One turn sends every row of this set to another row. A few are shown first. Where does it send the rows asked after them?
tus: [-21.2 -20.0 -25.7   7.2  41.5  47.0  42.1   3.5  14.0  39.9  23.9   4.3]
Beso: [-27.1   1.3 -30.6   0.6  49.1  38.1  21.0 -23.2 -16.2  26.8 -14.8 -18.9]
mobol: [  5.3 -15.6 -28.6  17.2  12.4  51.9  13.1  -9.7 -14.8  19.2 -35.3  15.1]
nago: [-23.3  -0.6 -29.3  16.7  31.6  42.5  10.5 -31.5 -23.2   8.8 -28.4 -19.1]
rel: [-10.7  -7.2 -10.8  19.0  35.9  18.5  -5.9 -36.7  -5.0  17.0 -17.9 -31.9]
muf: [-13.3 -35.4  -1.5  22.5  13.2  42.1  26.9  26.7  14.6   8.8  23.1   6.3]
Fakos: [ 12.0 -18.1 -22.8  29.0   6.2  46.6  12.0 -23.0 -12.6  24.6 -33.3   8.2]
giv: [-21.1  -1.9 -26.5  18.1  30.6  39.1   4.1 -30.7 -20.9   4.7 -29.7 -20.3]
tiz: [  8.7 -28.6  -1.3  27.4  32.0  22.0  37.9   2.5  13.4  34.9  34.1  -3.2]
Labot: [-31.0 -11.9 -11.7  19.6  27.6  50.3  47.5 -11.6  -7.6 -24.2   6.4   0.8]
Nuru: [ -4.5 -26.7  -9.8  36.2  24.3  32.2  34.1 -26.0  21.7  49.1  26.3 -12.3]
Famaz: [-24.8 -13.0  -9.6  35.6  19.3  48.7  56.8 -32.3  -7.5  -8.3  11.2  -7.4]
fiku: [-18.9  -3.0 -24.5  22.5  27.8  37.4   4.6 -36.2 -20.5   7.6 -28.4 -23.3]
fel: [ -4.1 -38.8   7.0  37.4   4.4  34.1  21.1  12.4  18.2  11.9  24.3  -2.2]
laso: [ 10.8 -18.1 -22.6  23.0   8.0  45.3   4.2 -13.7 -11.2  16.4 -35.8  10.9]
tevem: [-20.7  -1.8 -27.9  21.9  29.1  40.5  11.2 -37.0 -22.2  12.5 -27.4 -22.1]
Gaf: [  2.1 -32.4   4.1  30.4  23.5  17.2  -2.7  -8.9  31.8  18.8  17.5 -12.2]
lerav: [ -6.8 -35.8   0.4  40.9   4.0  41.3  39.5   2.2  13.7  27.5  29.2  -2.5]
gabek: [  2.6 -26.0  -7.2  17.2  38.3  28.0  40.9  13.1  10.5  31.6  33.7   3.0]
perel: [-15.6 -18.2   3.1  43.9  12.2  35.0  35.5 -35.4  -0.4 -19.7   7.4 -13.4]
vison: [-15.4 -32.4  -7.9  26.6  12.9  49.3  45.3  16.4   9.8  24.4  27.8   5.7]
Vab: [  6.8 -15.6 -29.2  23.2  10.3  52.8  20.1 -19.1 -15.9  28.3 -32.5  12.3]
zupe: [-21.1 -16.7   0.9  27.7  20.9  37.1  25.7 -14.6   0.2 -35.9   2.4  -5.4]
kosi: [-15.0 -25.7 -12.4   1.5  40.6  32.1   5.7  21.2  24.3   9.4  14.6   4.4]
fab: [-21.1  -3.3 -20.1  -0.6  47.1  26.8  -4.2 -15.3  -8.8   8.0 -20.5 -19.9]
limeg: [ 11.2 -30.5   3.8  25.5  31.6  16.7  24.3   8.3  17.2  23.5  31.0  -2.8]
Bol: [-16.4  -2.8 -21.5  20.1  38.3  29.8  19.5 -44.2 -12.1  36.2 -12.3 -29.8]
Zulid: [  4.9 -27.9  -2.2  14.5  37.9  22.7  27.4  19.3  14.5  20.5  30.0   3.4]

Vab turns into mobol
gabek turns into Zulid
nago turns into giv
Now these:
Gaf turns into Nuru
Labot turns into zupe
rel turns into Bol
lerav turns into vison

